One vector is turned by the same rotation once a tick. Each row is the vector after some number of ticks, and that number follows the row.
The counts run from 0 to 990.
[104 172 125 144 113 165  97 193 126 117  85  98 114 135 141 118 104 101
 154  84 143 165 133 113 145  91 132  96 113 121 100 109 147 108 111]
422
[152 178 146  93 124 112 135 204 120 151  98 136 132 158 138 128 137 112
 113 131 156 182 107 129 152 137 128  95 140  87 138  92 105 121 132]
709
[135 140 179  98  98 118 110 180 132 149 139  73 122 108 169 107 139 113
 127 106 166 125 107 120 121 130 131  78 115 114 124  98  86  84 140]
26
[117 172 133 115 124 146 100 136 111 128  66 100 128 154 185 110 117  80
 148  95 138 175 129 103 122 117 130  98 135 113 134 108 141  88 106]
252
[125 167 136 121 138 150 125 184 133 125  66 127 149 132 152 138 154 129
  73  95 123 124 100 109 149  99 164  86 115 124  96 128 131  92 114]
323
[136 156 124 113 119 169 122 167 133 112  77 125 135 114 169 112 167 108
  80 119 116 137 136 115 141 136 123  55 143 127 114 108 152 108  84]
654
[153 152 150 109  84 125 141 200 164 130  89  91  91 110 122 115 151 112
 103 121 132 136 106 114 136 139 109  85 129 104 134 101 161 160 110]
277
[147 132 125  70  87 113 105 176 144 149  66 108 119 125 154 120 170 114
  89 117 161 159 114 125 126  95 133 125 135 142 146 157 164 105 135]
772
[137 178 179 100 140 116 144 183 145 128  79 122 157 122 128 123 156 104
  89 117 103 160 100  97 152 128 124  89 132  80 133 112 139 122 136]
867
[123 166 144  92  98 155 117 207 152  92  85  89 138 100 126 140 161 108
 113  95 103 151 131 124 129 127 144 116 105 104 108 142 154 122 124]
595
[ 89 158 138  94  91 167 124 175 144 116  96 107 162 142 168  90 145 111
 145 102 128 151 125  88 144  95 154 118 123 141 102 124 141  97 101]
41
[181 161 150 115 107  97 130 206 137 144 112 132 119 158 148 132 152 125
 116 124 139 170 121 111 151  80 113 104 123  88 148 102 135 130 131]
549
[127 153 144  65  98 127 146 173 148 130  88 108 107 142 154  77 113  92
 135  83 163 138 121  94 123 137 151 143 131 117 112 109 101 114 118]
900
[143 170 135 142  93 122  91 156 101 139  83 129 106 142 179  97 121 107
 123 102 185 160 114 111 126  85 137  89 126 125 156 130 138 102 126]
241
[177 171 138  84  82 121 145 181 121 126 114 124 119 134 164 106 169 101
 118 119 149 154 107 121 108 148 119  99 133 119 181 130 120 136 121]
67
[158 160 130 127  82 132  78 182 106 120  81 145 137 121 168 121 160 121
 111 100 153 143 124 103 136  91 154 103 110 110 155 166 142 111 127]
232
[150 178 117  97 107 117 111 130 138 141  78  72 111 144 144 113 143 121
 122  95 133 160 118 111 113  70 158  85 144 151 137 135 157 102 129]
462
[100 189 138  95 104 127 111 205 144 130 115 109 168 120 155 116 159  84
 110 125 108 154 152 143 145 126 134 109  92 132 149 117 143 109 136]
214
[172 190 152 107  87  97 140 143 153 142 101  54 100 123 141 115 151 118
 113 111 138 132 112 100 116 102 139  88 114 133 137 126 132 139 154]
457
[166 156 119  83 102 126 158 230 152 130 112  95 109 127 135 140 139  90
 112 101 132 148 134 131 123 112  96 124 102 135 131 119 115 127 141]
759
[145 170 170 117 127 152 142 176 140 139 119 104 112 129 160 113 167 112
  78 101 111 135  99 122 118 131 111  79 123 113 114  85 156 128  87]
647
[171 174 162 130  85 114 111 171 103 147 113 129  99 129 167  98 133 113
 116 104 187 149 103  97 119 101 124  99 111 106 152 134 120 125 134]
238
[118 157 171  85 106 141 132 157 147  88 133  97 129  86 165  78 140 103
 108  95 128 128 141 111 105 119 145  77 127 108 117 118 114  86 106]
195
[129 167  98 101 119 150 137 200 149  86  78  98 129 118 150 143 131  85
 118  89 111 155 163 136 122 111 126 108 107 134 122 129 128  98 127]
754
[178 160 165 113 131 125 126 203 121 126 105 120 120 106 121 107 139 125
 104  98 139 145 128 101 159 134 129  71 132  75 116 120 107 124 158]
878
[135 159  93  88 115 156 150 201 145  95  82 108 122 137 146 127 121  88
 128  90 131 168 156 121 125  94 118 119 124 143 114 129 127  99 120]
752
[149 186 169 127 137 141 145 190 135 131  99 120 131 125 147 134 161 130
  64 105 132 124 102 111 149 122 139  82 104 106  87 111 110 116 127]
326
[168 176 123  92  92 109 129 142 139 159  98  70  95 148 136 102 138 121
 124 103 152 156 106 102 119  71 140  91 142 150 133 128 146 121 139]
460
[108 180 108  77 103 130 138 175 143 129  95 155 150 171 172 112 121  88
 121 116 145 155 121 102 124  97 149 128 124 127 141 109 112 103  83]
531
[129 175 159  98 125 116 121 170 153 126  92  99 142 116 138 155 176 122
  65 139 126 165 126 134 138 102 132  78 128  97 116 116 147 104 130]
4
[124 177 110 108 102 135 139 202 158 128  80 115 114 161 146 114 122 106
 123  85 133 144 143 109 145  74 149 147  99 145 102 116 139 125 125]
912
[174 149 101 106  67 119 137 175 149 137  66  90 108 143 147 123 145 114
 128 118 162 129 106  84 138  98 128 106 121 149 132 143 120 138 143]
450
[132 173 140 108 115 138 115 142 107 147  83 109 111 164 182  96 110  86
 151 101 169 182 115  98 115 107 116 104 143 116 139 106 132 102 108]
250
[150 140 109  94  80 134 128 189 159 127  65 107  92 121 119 107 144 113
 109 125 156 153 112 108 141 113 123  83 160 123 134 121 166 143 100]
280
[185 155 149  96 106 110 132 160 128 127  96 106 104 116 182 144 155  98
  78 117 169 129 130 114 104 126 107  97 106 103 128 130  92 103 138]
938
[133 146 135 137  94 132 112 196 165 111  64  88 113 107 138 133 151 104
 107 108 103 127 121 123 144 133 127  78 115 113 142  99 176 138 111]
274
[112 137 110 120  95 173 101 219 141 123 114 120 127 110 139 126 133 107
 115 108 141 138 124 120 143  89 119  67 121 138 103 114 139 104  83]
973
[124 203 153 122 135 111 124 194 128 131  92 127 149 138 141 137 143 104
  95 125 133 169 122 145 149 140 142  76 118  88 148  93 116 115 134]
706
[163 156 165 127 110  98 100 171 133 108  88 112 122 120 161 134 161 128
 103 117 127 166 138 131 132 109 140  77 134  69 163 106 150 100 124]
555
[141 159 148 127  81 151 127 194 147 131 102 107 140 117 171 127 173 108
 102 126 124 105 118  90 151 144 122  83  89 114 105 105 121 145 109]
817
[135 152 130  93 138 159 109 179 120 143  83 129 111 140 132 104 118  92
 120  81 120 177 109 103 129  97 116  97 150 101 115 116 168 114  87]
100
